[.33 .15]
[.38 .70]
->
[.15 .33]
[.70 .38]

[-.18 -.02 .22 -.27 -.14 -.21 .13 -.10 -.02 -.02 .31 .12 -.06]
[.02 -.11 .23 .76 -.35 -.21 .06 -.13 -.12 -.11 .27 .11 -.27]
[.14 .09 -.08 .01 -.25 .35 -.12 -.02 .12 .26 -.33 .10 .23]
[.46 -.18 .20 .03 .27 -.29 -.09 .15 -.08 -.01 -.16 -.19 .13]
[.07 .14 -.06 -.09 -.31 .29 -.04 -.11 .10 .00 -.13 .11 -.19]
[-.07 .22 .64 .17 .08 .47 -.16 .01 .02 -.31 -.27 -.28 -.26]
[-.45 .02 -.38 .33 .36 .26 .06 .12 -.10 -.11 .33 -.13 .01]
->
[-.02 .22 -.27 -.14 -.21 .13 -.10 -.02 -.02 .31 .12 -.06 -.18]
[-.11 .23 .76 -.35 -.21 .06 -.13 -.12 -.11 .27 .11 -.27 .02]
[.09 -.08 .01 -.25 .35 -.12 -.02 .12 .26 -.33 .10 .23 .14]
[-.18 .20 .03 .27 -.29 -.09 .15 -.08 -.01 -.16 -.19 .13 .46]
[.14 -.06 -.09 -.31 .29 -.04 -.11 .10 .00 -.13 .11 -.19 .07]
[.22 .64 .17 .08 .47 -.16 .01 .02 -.31 -.27 -.28 -.26 -.07]
[.02 -.38 .33 .36 .26 .06 .12 -.10 -.11 .33 -.13 .01 -.45]

[-.40 .54 .31 .12 -.46 -.31]
[-.30 .35 .33 -.36 .45 .18]
[-.42 -.40 .42 -.40 .17 -.34]
[.53 -.57 -.11 .09 -.50 .43]
[-.42 -.31 .33 .53 -.22 -.20]
[.57 .28 -.15 -.58 -.24 .10]
[.52 -.06 .70 -.14 -.58 -.75]
->
[.54 .31 .12 -.46 -.31 -.40]
[.35 .33 -.36 .45 .18 -.30]
[-.40 .42 -.40 .17 -.34 -.42]
[-.57 -.11 .09 -.50 .43 .53]
[-.31 .33 .53 -.22 -.20 -.42]
[.28 -.15 -.58 -.24 .10 .57]
[-.06 .70 -.14 -.58 -.75 .52]

[-.48 .12 .80 -.14]
[.01 -.02 .07 .01]
[.04 -.21 -.47 -.28]
->
[.12 .80 -.14 -.48]
[-.02 .07 .01 .01]
[-.21 -.47 -.28 .04]

[-.02 .01 -.01 .00]
[-.22 .02 .11 .07]
[.21 .00 .05 .09]
[.42 -.03 -.03 .07]
[-.05 .00 .02 -.01]
[.33 .03 .02 .07]
[-.11 -.01 .14 .15]
[-.06 -.01 -.23 -.30]
[-.19 .00 -.13 -.22]
[.17 -.02 .01 .07]
[-.55 -.02 -.37 -.64]
->
[.01 -.01 .00 -.02]
[.02 .11 .07 -.22]
[.00 .05 .09 .21]
[-.03 -.03 .07 .42]
[.00 .02 -.01 -.05]
[.03 .02 .07 .33]
[-.01 .14 .15 -.11]
[-.01 -.23 -.30 -.06]
[.00 -.13 -.22 -.19]
[-.02 .01 .07 .17]
[-.02 -.37 -.64 -.55]

[.65 .63 -.27 .06 .60 -.49 .48 .14 -.14 .24]
[.33 -.49 -.04 -.02 -.60 -.52 -.16 -.18 .54 -.06]
[-.60 -.24 .04 .32 -.68 -.49 .56 .57 .24 .02]
[.25 -.16 -.02 -.76 -.23 -.02 .63 .37 .47 .15]
[-.56 -.66 -.25 .05 .06 .54 -.58 .31 .64 -.76]
[-.65 .71 .49 .27 .20 .60 -.64 .61 .55 .31]
[-.23 .42 -.60 -.32 .31 -.16 -.39 -.42 -.10 -.28]
[-.68 -.43 -.64 .50 .05 -.68 .75 .26 .70 -.40]
->
[.63 -.27 .06 .60 -.49 .48 .14 -.14 .24 .65]
[-.49 -.04 -.02 -.60 -.52 -.16 -.18 .54 -.06 .33]
[-.24 .04 .32 -.68 -.49 .56 .57 .24 .02 -.60]
[-.16 -.02 -.76 -.23 -.02 .63 .37 .47 .15 .25]
[-.66 -.25 .05 .06 .54 -.58 .31 .64 -.76 -.56]
[.71 .49 .27 .20 .60 -.64 .61 .55 .31 -.65]
[.42 -.60 -.32 .31 -.16 -.39 -.42 -.10 -.28 -.23]
[-.43 -.64 .50 .05 -.68 .75 .26 .70 -.40 -.68]
